Families of rows that turns and mirrors carry onto each other, the same ones carrying the whole set onto itself: the rest of each named row's family, in list order
4 families of 8 rows
J322: [-14 -48  11 -52  17   0  38  -5 -27]
J311: [-53  29 -17  -6  12 -10   9  30 -20]
J105: [ 36 -14  11  -9   4 -37   5  45  22]
J103: [ 19 -30  25   1   4 -38 -15  47  11]
J588: [ -6 -17 -24  27  10  -7  42 -36  26]
J364: [ 46 -37  39 -15 -19  26  -5 -34  22]
J474: [ 30  46  -5  20 -35  23  -2 -13  21]
J410: [-25   5  14 -29 -49  29 -29  19 -39]
J3: [ -5  12  49 -51 -21  20 -38  29 -18]
J682: [ 21 -13   9  11  46  -8  32 -23  36]
J309: [  0 -40  20 -57  18 -16  23 -25 -29]
J688: [ -1 -21 -31  19  31  -3  24 -22  40]
J287: [-54  26   9  -9  27 -11  25  28 -13]
J874: [-47   8  14 -15 -13  50  -2 -53 -16]
J220: [ 32  -7  19  -7   3 -38 -46  24  -1]
J298: [ 30 -46  46 -28 -34   4  -9 -33  20]
J975: [-27  22  -1 -20 -10  53  19 -53  -9]
J672: [  7  41  12  33 -22  15 -34   0  29]
J951: [  6 -15 -13  16  15 -25  21 -31  56]
J432: [-37   3  12 -25 -12  42  29 -61  12]
J243: [-33   9  43 -55 -42  19 -14  15 -23]
J864: [-33  28 -27 -15  28   7   0  39  12]
J473: [  1  39  21  18 -50  17 -21 -11  36]
J663: [-34 -55  28 -37  33  -3   5   9 -23]
J895: [ 30 -37  50  -2 -31  13   3 -43 -16]
J81: [-12  34   5  34 -30  27 -18  20  36]
J223: [ 43 -34  16 -13 -37  25 -21 -34  22]
J283: [-56  42 -15 -10   8 -12  17  19  10]
J453: [-36  -2   5 -10  -6  60  49 -27  -2]
J983: [-27 -43  11 -58  24 -24  28  -4  -5]
J167: [ 11  -7  20 -15 -16 -47 -23  47  19]
J318: [ -6  13  53 -38 -37  19 -21  18 -37]

Same family as J864: J474, J410, J682, J220, J663, J895, J453
Same family as J309: J105, J588, J3, J287, J874, J81, J223
Same family as J298: J951, J432, J243, J473, J283, J983, J167

Families of rows that turns and mirrors carry onto each other, the same ones carrying the whole set onto itself: the rest of each named row's family, in list order
5 families of 6 rows
J959: [  4  15  14 -43   9 -46  -1  -5  23   3   2  -2 -21  13  64 -27 -25 -10
 -62  40  35  27 -32  -9 -17  28  21   5]
J991: [-18  28 -42  14  69 -16  39  -4   6   8  37  19 -12 -23  -4  31 -24  35
  22 -26 -18  -7   1 -16  64  15  24  23]
J215: [ 61 -14 -15  58  42 -18  39 -24  25  44  -3 -15  45  21  31  -1  35 -14
  19 -23  17  19 -13 -37  20  44  37  24]
J397: [ -2  10   8 -48  22 -51  10 -11  15   3   1   1 -31  10  50 -21 -40  -6
 -51  41  28  27 -44  -4  -8  30  18  12]
J655: [ 13  42 -18  27  26   3   8   5  35  21  41  11  33 -15  53  14  37  29
 -19 -36   6  -1  36 -52  37   7  39  -5]
J171: [ -8  10   4 -49  23 -49   7   0  15  -4   9   2 -47  14  33 -15 -51 -14
 -41  45  26  18 -43  14 -11  32   9  18]
J636: [ 70  -7  -8  62  16   2  16   2  43  32  21 -20  43  38  34   1  52 -34
  15 -23  26   2  11 -24  -4  44  28  20]
J368: [-36 -21  24  -9  19 -18  -8 -37 -49  29 -28 -17   3 -61 -14 -24 -48 -19
  65 -31  14  -1  -8   4  18  -8   3   9]
J412: [  3  15  11 -44  -3 -32 -12  18  31 -13  27  -5 -41  27  46 -17 -30 -28
 -50  43  35   7 -20  15 -32  31   7  10]
J671: [  9  17  16 -42  -4 -36 -12  10  31  -3  16  -5 -26  21  61 -24 -19 -22
 -62  40  40  16 -19   0 -29  30  15   3]
J60: [ 36 -23 -32  48  62 -18  48  -6  12  19  19 -11  -6  31 -29  22 -17 -27
  61 -12   1  -6 -27  15  21  50  11  49]
J861: [ -7  -7  45   4 -24   4 -42 -24 -18  38 -21 -25  43 -52  40 -40  11 -29
  27 -39  37   0  30 -25  -9 -13  15 -15]
J611: [-40 -18  22 -10   4   0 -25 -11 -39  12  -1 -20 -19 -44 -32 -15 -53 -40
  75 -26  18 -23   7  31  -3  -5 -13  14]
J946: [-25 -10  32  -2 -26  19 -49  10 -18   6  17 -25  -7 -30 -15 -17 -25 -56
  62 -26  28 -34  33  31 -25  -7 -15   3]
J938: [ -1  32 -30  20  57 -15  33 -15  15  22  25  16  19 -28  32  19   6  43
  -1 -34  -7   6   9 -48  61   9  40   7]
J297: [ -6  12   6 -46  10 -38  -3  12  22 -13  24  -2 -50  24  32 -13 -47 -25
 -41  47  29   7 -31  22 -23  33   4  16]
J862: [-12 -43 -16  19   6  -5   2 -38  -9  -8 -91   9  11 -61   4  18  15   5
  22  45  -5  13  -6 -10  -5 -19  27   3]
J212: [  2 -37  -5  25 -17   7 -15 -28   8  -5 -83   4  26 -54  26  11  43  -3
   6  43   8  11  14 -20 -22 -21  30  -8]
J608: [ 45 -20 -28  51  67 -27  55 -29   9  38  -4 -11  21  19   1  10  -1 -12
  42 -19   6  15 -30 -18  34  47  29  40]
J482: [-19  31 -41  16  50   3  21  25  19  -9  67  15 -31  -3 -21  42 -27  14
  32 -20 -15 -32  18  11  42  17   8  24]
J841: [ 43 -16 -26  52  34   4  24  18  30   8  44 -17  -8  49 -25  25   1 -48
  56 -12  12 -23  -2  27  -5  50   2  43]
J255: [-10  -5  44   4 -40  22 -57   2  -8  19   7 -29  22 -35  21 -29   7 -51
  39 -34  40 -21  45   2 -30 -11  -1 -11]
J150: [-18 -41 -20  17 -11  17 -17  -3   2 -36 -52   6 -24 -37 -32  33   0 -25
  43  55  -6 -20  10  37 -33 -13   1  13]
J347: [ -3  40 -29  23  20  22  -4  44  39 -14  83  10 -17   9  -1  39   4  -2
  17 -23  -1 -38  44   7  17  15   8  12]
J385: [  7 -32  -3  27 -37  26 -34  -4  20 -20 -59   0  17 -39  21  16  50 -23
   8  45  11  -8  32  -1 -44 -21  19 -10]
J553: [ 13  46 -18  27   6  22 -11  34  49   1  71   9  14   3  36  24  36   6
  -9 -32   8 -25  53 -23  16  11  23  -1]
J459: [-21 -15  34  -4   3 -16 -17 -45 -40  42 -40 -21  33 -65  24 -37 -17 -14
  40 -37  26  10   4 -25  15 -11  18  -5]
J257: [ -6 -34 -11  23 -34  29 -35   9  19 -35 -44   2  -8 -30  -9  26  29 -33
  28  52   4 -23  31  26 -48 -18   6   1]
J67: [ 61  -7 -14  61  11  13   9  23  46  13  44 -21  16  50   6  15  33 -51
  33 -17  23 -20  16   7 -18  47  12  27]
J479: [-21 -46 -24  15   8   0   2 -26 -12 -22 -76   9 -15 -53 -26  27  -7  -6
  41  52 -12  -3  -8  19 -10 -15  14  15]

Same family as J608: J215, J636, J60, J841, J67
Same family as J671: J959, J397, J171, J412, J297
Same family as J482: J991, J655, J938, J347, J553
Same family as J368: J861, J611, J946, J255, J459

Families of rows that turns and mirrors carry onto each other, the same ones carrying the whole set onto itself: the rest of each named row's family, in list order
4 families of 8 rows
J108: [-12  34 -21 -14  -6  61 -19 -15]
J932: [-46  29  30  19  31  15  16  -7]
J547: [ 52 -14 -48  -5 -16   2 -22  -1]
J962: [ 24 -31   5  36  12 -43  32   8]
J554: [-17   9 -45  33  26 -21 -39 -11]
J987: [ 20 -15 -14  50  13  50  32  12]
J148: [  6 -13 -32  51  10  41  29  25]
J93: [-26  -5 -33  45  29  -4 -38  -5]
J941: [ -1  35 -26  -3 -27  56 -24 -20]
J391: [ 19  -3 -19  42  12  58  32  13]
J241: [ 14 -23 -20  46  18  50  26  15]
J662: [ 30  13  31 -14 -22  22  52 -10]
J760: [-16  41 -15 -19 -12  51 -26 -14]
J966: [ 65  -9 -31   0 -21  -9 -16  14]
J262: [-50  21  36  25  26   7  15  -1]
J372: [-44  24  39  22  16   7  27  -5]
J899: [ 55 -20 -39  -3 -32  -6 -11   1]
J299: [ 25   0  35 -16 -28  29  45   6]
J508: [-21 -11 -41  38  22  -7 -42  -1]
J27: [  3  22  23 -34 -11 -33 -24 -30]
J538: [-12  25   4 -33 -14 -41 -27 -17]
J69: [-56  19  23  17  18  18  21 -18]
J647: [ 10 -25  16  21  26 -47  29  14]
J296: [ 33  14  24 -28 -31  14  44  -1]
J587: [ -5  32  13 -29 -20 -42 -20 -20]
J972: [ 57 -12 -45  -7 -26   2 -10  -5]
J390: [ 29  22  34 -22 -23  17  46  -5]
J393: [ -8  34 -32 -18 -15  56 -15 -15]
J437: [-23  -3 -40  31  21 -13 -46   5]
J768: [ 21 -25  12  32   4 -52  25  10]
J937: [ 17 -24  23  36  13 -47  20  10]
J764: [-10  13  11 -26 -14 -49 -27 -18]

Same family as J296: J547, J962, J93, J391, J760, J372, J764
Same family as J941: J554, J148, J966, J299, J27, J69, J647

Families of rows that turns and mirrors carry onto each other, the same ones carrying the whole set onto itself: the rest of each named row's family, in list order
3 families of 5 rows
J73: [ 26  10 -82 -44  55  68   1  52  17   6]
J727: [ -5 -27 -28 -64  80 100 -80 -37  33  -2]
J387: [ 19 -19 -20  12   3  58 -45   3  76  56]
J751: [ -4 -15 -31 -62  77  88 -81 -41  30  -7]
J319: [ -8 -23 -25 -53  83 110 -75 -34  29  -2]
J738: [ 31 -25 -81 -68  54  74  -3  57  28  17]
J74: [ 19 -22 -19  12   3  62 -44   4  77  58]
J411: [ 20 -22 -20  11   3  59 -45   4  78  57]
J72: [ 25 -23 -75 -54  60  93   3  61  25  18]
J377: [-10  -9 -26 -45  83 106 -74 -37  26  -7]
J68: [ 31  -5 -85 -62  51  59  -5  50  24   9]
J735: [ 18 -20 -20  14   4  63 -44   4  77  58]
J743: [ 22  -1 -76 -38  61  89   6  58  18  12]
J143: [ 18 -18 -19  14   3  60 -43   4  76  56]
J607: [ -7  -4 -30 -51  79  93 -78 -41  26 -10]

Same family as J735: J387, J74, J411, J143
Same family as J72: J73, J738, J68, J743

